Each path below is one point turned by a fixed rotation once a step. After each direction that follows a path, write how fast that rotation turns it, in degrees each step (0 if it stays still).
Each turn is a multiple of 5 degrees from 10 to 175, or 0.
Each row of a path follows its step; steps can be skipped.

step 0: [-1.61 -1.56  1.40  0.81  3.90  1.73  0.38  3.43 -1.43  0.62 -1.48  1.46
 -1.91  0.60  0.94 -2.43 -2.50  0.46  0.82 -0.66  3.26  0.95  1.62 -4.12
  7.38  0.25  0.42  5.67 -0.01  2.69 -0.43  0.49 -1.68  1.09  2.93]
step 1: [ 0.38  0.72  2.19  0.81  3.41  0.60 -5.71  1.00 -1.63 -3.47 -2.37 -1.42
  1.91 -1.34  0.67 -2.64 -5.56 -1.87 -0.19 -2.44  0.24  2.54 -0.88 -0.84
 -0.37  2.15  0.98 -3.04  0.83  0.67 -3.31 -1.33 -4.35 -4.07  1.90]
step 2: [-4.36 -0.61 -0.75 -0.70 -0.30 -4.08 -3.00  1.26  0.01  2.22  2.27 -4.31
 -1.67 -3.24 -2.44 -1.37 -3.68 -2.54  0.68  2.05  5.32 -1.19 -1.47  1.31
  1.50 -2.82 -3.55  0.46  3.27  0.17 -0.98 -2.60 -2.31 -0.01 -0.29]
step 4: [ 2.57  1.45  3.12 -5.76 -1.70 -3.32  2.34 -2.04  2.23 -3.38 -1.86 -0.61
  3.78 -3.06 -1.11 -0.35  1.10 -0.83  2.35  2.84  2.20  1.60  1.26 -3.00
 -2.41 -1.48 -3.63 -0.83  1.67  2.21  2.72 -0.10 -3.45 -0.37 -0.05]
step 6: [ 5.04 -0.13 -1.05 -2.64 -3.43  4.06 -1.88 -0.04 -0.97 -2.84  1.38 -1.26
  2.33  1.06  1.42 -3.07  1.90 -0.89 -1.65  2.86 -1.17 -2.48  0.66 -2.45
 -0.14  0.30  1.76 -2.55  1.18 -2.40 -3.33 -1.75 -2.43 -6.05  2.10]
step 7: [ 1.82 -1.47 -0.98 -2.67  0.28 -0.60  0.43 -1.69  1.20  3.97  7.20 -2.28
 -1.39  1.25 -2.33 -1.37  2.15  1.91 -1.70  1.03  4.37 -0.29 -2.44 -2.57
  1.82 -0.04 -1.01 -0.47  2.91 -2.00 -2.38  2.78 -2.58  2.00  3.83]
step 8: [ 0.86  4.82  2.05 -1.51  2.60 -0.33 -1.81 -2.44 -0.21  0.32 -0.75  0.70
 -4.64  2.25  3.55 -0.97 -0.11  5.67 -1.09 -0.35  0.08 -0.55 -1.85 -2.99
 -0.53 -3.39  2.46  2.21 -1.57 -0.10 -4.29  1.06  1.59 -2.42  4.00]
step 9: [ 0.45  2.48  1.03 -0.95  2.05 -3.24  0.72  1.43  0.59 -2.54  2.10 -0.80
 -1.47 -5.48 -2.87 -0.74 -0.24  1.98 -2.26  1.05  2.88  2.41  0.38 -6.00
 -1.09  0.20  0.70 -6.01 -3.06  1.89  0.00 -2.07  2.25 -0.86  1.99]
step 10: [-4.10  2.43  0.26  3.34  3.25 -3.41  1.56  1.17  1.22  1.27  3.04 -2.19
  0.99  2.23  2.22  0.85 -2.86  0.94 -0.74  2.02  1.68 -3.78 -1.46 -3.41
  3.72  1.59  3.10  1.93 -2.14  0.35  4.12 -3.81 -0.43 -1.56  1.12]
step 11: [ 1.08  2.14  1.69 -2.93  0.87 -1.58 -2.03  3.25  0.73 -0.95  0.60 -4.63
  4.69 -0.19  4.57 -3.44 -1.02  0.03  1.39 -1.03 -1.91 -2.26  6.04 -0.42
  3.22  1.42  1.83 -2.31 -2.03  2.16 -2.79 -0.87  0.01 -0.61 -0.61]
step 12: [ 1.29  1.69 -1.53 -3.93  1.14 -5.09 -1.21 -1.07  1.32  3.31  0.15 -0.23
  3.29  2.79 -3.11  2.97 -4.07 -1.65 -1.09 -3.60  5.00  0.28  2.68 -0.45
  3.81  2.04 -2.32 -0.88  0.94 -0.26 -0.44  0.37 -2.53  1.63  0.20]
Speeds:
[-0.75  0.49 -0.84 -0.38  0.87  0.99  1.36  0.21  0.27  1.70  0.22 -0.14
 -0.56  0.71  0.34  1.26 -1.20 -1.66  0.84  0.57 -0.46  0.26 -1.02 -0.75
  0.46  0.10 -0.87  1.42 -1.28 -0.56 -0.42  0.46  0.42 -0.44  0.57] -> 145
[-0.80 -1.30  1.22  0.91  1.63  0.85 -0.51 -0.44  0.99  0.39  0.00  0.25
 -0.70 -0.71  0.66 -1.50 -1.14  0.56 -0.74  0.59  1.11  0.64 -0.21 -0.44
 -0.72 -0.40  0.40 -0.33 -1.36 -1.06 -0.80 -0.92 -0.02  0.90 -0.36] -> 45
[ 0.96 -1.10  0.83 -0.13 -1.58  0.73  1.21 -1.44 -0.20 -0.47 -0.63 -0.70
  0.93  0.96  0.58  0.05 -0.45 -0.19 -0.63  0.85  1.31  0.17 -0.72  1.62
 -0.27 -0.44 -1.99 -0.01 -0.32  0.49 -0.20 -0.29  0.46 -0.43 -0.20] -> 35
[-0.53  0.56  0.36  0.17 -0.58  0.43 -1.00  0.87  0.51 -1.05 -0.28 -1.00
 -0.49  0.09  0.26  2.37  0.06  0.99  1.28 -0.25  0.38 -0.61  0.84  0.05
 -0.37 -0.50 -1.02 -0.05  0.22 -1.02 -1.90 -0.99  0.69  1.07  0.12] -> 115
[ 0.19  0.64 -0.26 -1.66 -0.36 -0.48 -0.15  0.47  0.90 -2.07  1.31 -0.33
 -0.38 -0.55  0.76 -0.82 -0.71  0.02 -1.17 -1.55  0.82 -0.68 -0.86 -0.75
  0.58  0.28 -0.83  1.42 -0.77 -0.20 -0.02 -0.32 -0.88 -0.46  0.16] -> 0
[-0.37 -0.72  0.13 -0.36  0.91 -1.93  1.87  0.13 -1.15 -0.59  0.95 -0.54
  0.36  0.52 -1.58  0.42  0.29 -0.36  0.39 -0.20  1.03  1.00  0.17  0.16
 -0.98  0.13 -0.04 -0.15  0.27 -2.12 -0.04 -0.36 -1.00  0.16 -0.16] -> 140
[-0.66  1.09 -1.54 -0.88  0.57 -1.10 -0.56 -2.10 -0.72  0.08 -0.01  0.72
 -0.41 -1.52 -0.15  0.31  0.06  0.37 -0.64  0.61  0.64 -0.52 -0.24  1.14
 -1.05 -0.90 -0.21  0.27 -0.35  0.05 -1.03  1.56  0.72  0.52  0.15] -> 70

step 0: [-0.83 -0.13  5.60  1.01  0.78  2.44 -0.72  2.91  1.38 -0.15 -0.11  1.55
 -1.00 -4.22 -0.47  2.33 -1.42  1.15  1.78  1.51  0.42 -0.15 -0.57 -3.87
  1.52  0.09  2.41  2.13  1.41  6.34  1.54 -3.23  0.95 -1.89 -6.08]
step 1: [ 1.68  3.46  1.27  0.90 -0.83  2.08 -5.38  1.79  3.43  0.03 -3.84  3.63
  1.47 -0.02  1.75  0.93  3.30  1.33  2.35  1.95  1.14 -0.10  1.72  0.95
 -0.21 -5.82  3.36  0.70  3.76  0.80 -0.37  3.45 -3.22 -0.65 -1.63]
step 2: [-3.26  0.63  4.81 -1.57 -3.70 -0.60 -1.50  0.30  4.53 -3.10  2.51 -1.06
  2.66 -1.63 -1.36  3.41  1.14  2.41 -3.30  2.46 -3.16 -5.36  0.22 -0.24
 -0.30  1.04  0.07  1.88  2.70  1.34  0.37  1.49 -3.02 -2.27 -2.35]
step 4: [ 0.55  2.19  5.61  1.47 -2.33  0.57  1.25 -4.05  3.03 -2.82  0.22  1.48
 -0.50  2.31  0.76  2.25  1.00  0.61 -2.56 -0.16  2.22 -0.11  0.85 -0.71
  0.32 -4.14  3.71 -1.34  2.28  4.46  2.63  2.14 -2.89 -2.44  4.61]
step 6: [-2.57  5.62  0.47  2.27 -2.87 -5.04  2.55  2.30  2.13 -0.49  0.47  3.47
  1.26  2.12  0.39 -4.06  0.09 -1.18 -0.32  1.47  2.69  1.02  0.01  1.92
  0.41 -0.26  3.42 -0.72  3.27  2.94  3.38 -0.35  0.79 -4.46 -2.25]
step 7: [-1.00  0.00  2.77  1.93  0.90  6.48  3.44  2.21  2.66 -5.74  0.13 -0.32
  3.30 -0.46  1.81 -1.46 -1.38  1.62  0.23  0.03  0.63 -0.66 -1.66 -1.24
  1.95 -0.48  3.67 -0.43 -0.32  5.93  3.41  2.62  0.22 -0.15 -1.89]
step 8: [ 0.16  1.19 -2.66  1.68 -1.40 -1.89 -1.45  6.32  5.59  0.11 -3.54  1.62
  1.95  1.09 -0.66  0.99 -1.78  1.44  2.04 -1.52 -1.75 -0.64 -1.67 -2.47
 -0.22 -1.51  4.35 -4.42  2.88  1.28 -0.37  0.95 -4.68 -1.18 -1.48]
step 9: [-3.96  1.32  5.25 -0.59 -4.07 -1.43  1.95  2.63  2.98  1.40  2.76  0.02
  4.42 -0.23  5.45 -0.25  1.07 -0.83  2.06 -2.74 -1.54 -4.18  2.88  0.11
  2.18  0.27  1.13 -0.40  1.62  3.31 -0.32  1.22  0.15 -1.65 -1.71]
step 10: [ 0.55 -0.74  0.14  2.36 -0.52  2.56 -0.18  2.72  3.65 -6.06 -2.71  3.18
  4.66  1.05  1.32 -2.20  1.68 -2.20  2.01 -1.19 -3.61 -0.93 -0.11 -4.09
  0.76 -2.76 -0.88  3.32  0.09  1.06  0.31 -3.00 -1.99 -3.91  1.71]
step 12: [ 3.06  2.29  1.98 -1.80  0.97 -0.48  1.16  2.89  2.97 -0.01 -1.90 -1.02
  4.92  1.95  0.42  2.96  1.03 -3.50  1.89  0.94  1.39 -1.00  1.25  1.34
  4.84 -0.67 -0.81  4.91  1.94  6.83 -2.48 -0.81 -0.29 -0.95 -0.39]
step 13: [ 0.41  3.70  3.61 -0.47 -0.47 -1.36  0.35 -0.96  6.04 -4.34 -1.19  4.08
  1.73  2.56 -4.10 -2.87  1.14 -1.38  1.08  0.92 -1.55  1.02 -0.31  2.82
 -1.15 -2.86 -2.93 -1.97  1.04  1.53  2.00 -1.61 -1.50 -2.33 -4.13]
Speeds:
[-1.52 -0.33  1.95  0.12  0.43 -1.63  0.60 -0.79  1.41  0.06  0.85  0.21
 -0.75  1.41  0.04  0.35 -0.15  0.36 -1.19  0.37 -0.38  1.20 -0.26 -0.80
 -1.63 -0.22  0.52 -0.54 -0.07 -0.31 -0.58 -0.62  0.15  0.37 -0.57] -> 160
[-0.02  0.30  0.25  0.87 -0.65  1.16  0.72 -1.79  0.11 -0.54 -0.72  0.30
  0.67  0.51  2.35 -0.37  1.26  0.42  0.58 -0.10  0.67  1.43 -0.21  1.10
 -0.01 -1.13 -0.49  0.85  0.33  0.62 -0.87  0.09  0.62  0.79  0.01] -> 125
[-1.48  0.80 -0.58  1.03  1.18  0.00  0.26  0.94 -0.13 -0.53  0.18 -0.19
 -0.71 -1.58  0.54  0.26  0.78 -0.25  1.20 -0.48  0.01  1.63 -0.65  0.28
  0.06  1.01  0.87 -1.30 -0.75  0.24  0.39  1.19 -0.34  0.09 -1.57] -> 45
[ 0.55  1.12  0.85  0.42 -0.30 -0.43 -0.06  0.03 -0.42  2.06 -0.48  0.42
 -0.18  0.78 -0.25 -1.17  1.66  0.34 -0.26 -0.31 -0.22 -0.03  1.05  0.21
  0.44 -0.57  0.61 -1.53  0.58 -1.32  1.09  1.56  1.09 -0.19  0.25] -> 145
[ 0.92 -0.81  0.31 -0.39 -0.37  0.73 -0.41  0.32 -0.20  0.00  0.66  1.72
  0.68  1.37 -0.72  0.94  0.50 -1.97  0.57 -0.41 -0.88  0.57 -0.35  0.38
  0.51  0.62 -0.68 -1.30 -1.00  0.22 -1.57 -0.01  1.14 -0.11 -0.79] -> 20
[ 0.00  0.16 -0.77 -0.47  0.12  0.20 -0.60 -0.25  0.12  0.07  0.23 -1.35
  0.32  0.88  0.04 -1.03  0.29 -0.03 -0.64  1.58  0.99  0.33 -0.35  0.73
  0.95 -0.16  0.24 -2.30 -0.73  1.29  1.03 -2.11  0.07  0.46 -0.15] -> 45

step 0: [ 4.49  0.60  4.14  3.20  0.68 -2.89 -3.30 -2.61 -1.89 -2.91  0.22  2.14
  3.87  1.03  1.51 -2.13  2.27 -2.25 -2.97 -0.38 -1.97 -1.83  2.51  3.55
  0.30  1.98  1.82 -4.79 -1.48  0.10 -1.91 -1.87 -0.03  0.88 -0.02]
step 1: [-3.87  3.03 -0.79  1.70  5.68  0.23 -4.13  3.74  1.86 -2.88 -1.77  0.71
  2.34  4.79  0.46 -0.84  0.26 -0.14 -1.16  1.72  1.67 -0.35 -1.09 -2.06
  5.21 -0.10 -2.18 -1.75 -2.37 -1.65 -1.89 -0.51  1.01 -1.29  0.41]
step 2: [ 2.54 -0.73 -0.44  1.86 -0.90 -2.67  0.41  6.90 -0.50 -1.08  1.96  2.33
 -2.97  0.41  1.01 -1.50 -2.78 -4.73 -3.51 -2.73  3.57 -1.91  2.27 -3.32
  0.73 -1.37  2.90 -0.93  1.86 -1.52 -0.83 -0.02  1.05 -2.15 -2.13]
step 3: [ 0.93 -2.91  4.21  0.96 -0.04  2.92 -3.76 -1.25 -1.11 -2.79  0.66  1.38
 -0.97 -0.53 -0.11 -1.48  6.48 -2.46 -2.77  2.72  1.55  1.88 -1.24 -4.30
 -0.59  2.97  2.63 -0.35 -0.62  0.47 -2.10  3.49  1.22  0.08 -3.05]
step 5: [ 1.47 -0.18  2.95  2.08  0.73  1.38 -2.26  4.71  1.23 -2.38  1.15 -3.80
 -3.47 -1.20 -2.18  0.64 -3.68  2.26 -0.86 -3.06  2.25  2.31 -1.46  2.20
 -2.45  0.45  1.39  3.47  3.69  2.78 -1.78  1.07 -0.31 -1.86 -4.15]
step 6: [-0.91 -2.17 -0.91 -3.59 -0.72  1.44  0.87 -2.42  0.29 -2.15  2.00  3.43
 -3.45 -1.25 -0.58  1.05 -1.06  1.65 -1.83  3.22  0.93  3.67 -2.25 -0.49
 -2.44  1.78 -1.00  1.97 -3.17 -0.87  2.95 -0.42  2.02  1.92 -7.52]
step 7: [ 1.99 -0.31  0.53 -2.93 -2.07 -3.55  1.15 -1.43  2.13  2.62 -2.65 -2.14
 -0.05 -0.82 -4.31 -0.12 -2.83 -2.12  0.53 -1.07  0.03  5.66 -2.38  1.23
 -0.40  3.68 -2.85 -2.70  1.73  2.24 -1.36  0.97  1.59  5.27  0.42]
step 8: [-1.39 -0.10 -1.41 -3.72  2.40 -0.03  0.51  0.00  0.27  1.54 -3.97 -2.24
  1.24 -2.22 -3.00  0.65 -1.12  7.09 -0.10 -0.13  2.77 -4.17 -0.77  2.36
 -0.52  3.95  0.86 -0.30  1.83  4.29  0.01 -0.62 -0.76 -1.97 -3.39]
step 9: [-0.85 -1.85 -1.89 -1.46 -3.28 -3.30  4.44 -2.35  1.18  1.27 -0.15 -0.84
  2.48  0.79  0.26 -0.31 -2.69  0.79  1.51  0.93  0.10 -0.65  3.11 -0.01
  2.50 -1.26  0.43  6.94 -3.28  1.59 -0.45 -1.10  4.38  1.71 -4.32]
step 10: [-1.83 -4.71  1.54 -1.79 -1.74 -1.44  5.61 -0.31 -0.04  1.97 -2.99  1.37
  3.08  1.29 -0.42 -2.91 -1.02  0.77  2.83  2.72  0.43  0.63 -2.87 -1.42
 -4.07 -1.67  0.13 -1.17  0.67  1.97 -4.52  1.12 -3.23  1.65  2.98]
step 11: [ 0.65 -1.47  1.39 -2.89 -1.97 -0.87 -1.79 -3.45  0.67  2.03  0.00  1.42
  2.60  3.33 -2.04  0.72 -2.17  2.58 -1.68  0.50 -1.70 -8.02 -0.02  2.68
 -0.17  0.74  2.64  0.41 -1.09  1.53  3.41  2.18 -0.70 -0.68  4.48]
Speeds:
[-0.46  0.06 -0.51  0.49  1.07 -0.88 -0.95  0.66 -0.53  0.41  1.71 -0.33
 -0.08  0.09 -0.51  1.26  0.28 -0.51 -0.30  0.05 -1.40  0.04  0.31 -0.98
  0.38 -1.33  0.90 -1.53 -0.98  1.26 -0.49  0.75 -1.20  0.48 -1.09] -> 25
[-1.49 -0.83  0.37  0.20  1.77  0.37  0.39 -0.05  1.08 -0.21  0.26  1.08
 -0.43 -1.23 -0.02 -1.09  1.37  0.72  0.21  0.43 -0.02  0.62 -0.71  0.60
  0.12 -0.42 -0.92 -0.35  0.33  1.59 -0.79  0.83  0.47 -1.65  0.52] -> 155
[-0.55 -0.58  0.50  0.26  0.64  0.72 -0.78  0.53 -0.93  0.00 -1.36 -1.23
 -0.11  1.03  0.61  0.48  1.04  0.72  1.74  0.42  0.55  0.34 -1.71 -1.27
 -0.13  0.80 -0.53  0.50 -0.08 -0.34 -1.07 -0.18 -1.65  0.18 -0.60] -> 160
[ 0.23 -1.24 -1.73  0.01 -0.42 -0.23 -0.53 -1.45 -1.33 -0.67 -0.13  0.21
 -1.24  0.33  0.79 -2.03 -0.61  0.75  0.43 -0.84 -0.20  1.04 -0.48 -0.83
 -0.33 -0.21  1.24 -0.88 -0.29 -0.06 -0.22  0.89  0.68  0.46  0.54] -> 100
[ 0.55 -0.16  0.25  0.47 -0.14 -0.14 -0.63 -0.96 -0.38  0.77  0.00  0.88
 -1.17 -1.18  0.28 -0.15 -0.18 -0.82  0.87 -1.58  1.17 -1.49 -0.53  0.22
  0.86 -0.51  0.58  1.39 -0.44  0.61  0.77 -0.13 -0.81 -1.30 -1.75] -> 115
[ 0.67  2.22 -0.25  1.21 -0.06 -0.96 -0.34 -1.38  0.88 -0.81 -0.21 -0.92
  0.61 -0.23  0.13  0.16 -1.22  1.07  0.43  0.56 -0.41 -0.53 -0.39 -0.93
  0.38  1.07 -0.41 -0.66  0.37  0.27  0.13  1.32 -0.26 -1.71  0.08] -> 100
[ 0.65  0.20 -1.05  1.58  1.20  1.43  1.32  0.77 -0.01 -0.32 -0.43  0.31
  0.14  0.17 -1.02  0.43 -1.32  0.85  0.07 -0.44 -0.49  0.57  0.12  0.36
  0.47 -0.33  0.95  1.12 -1.61 -0.65 -1.52 -0.66  0.50 -0.78 -0.24] -> 95
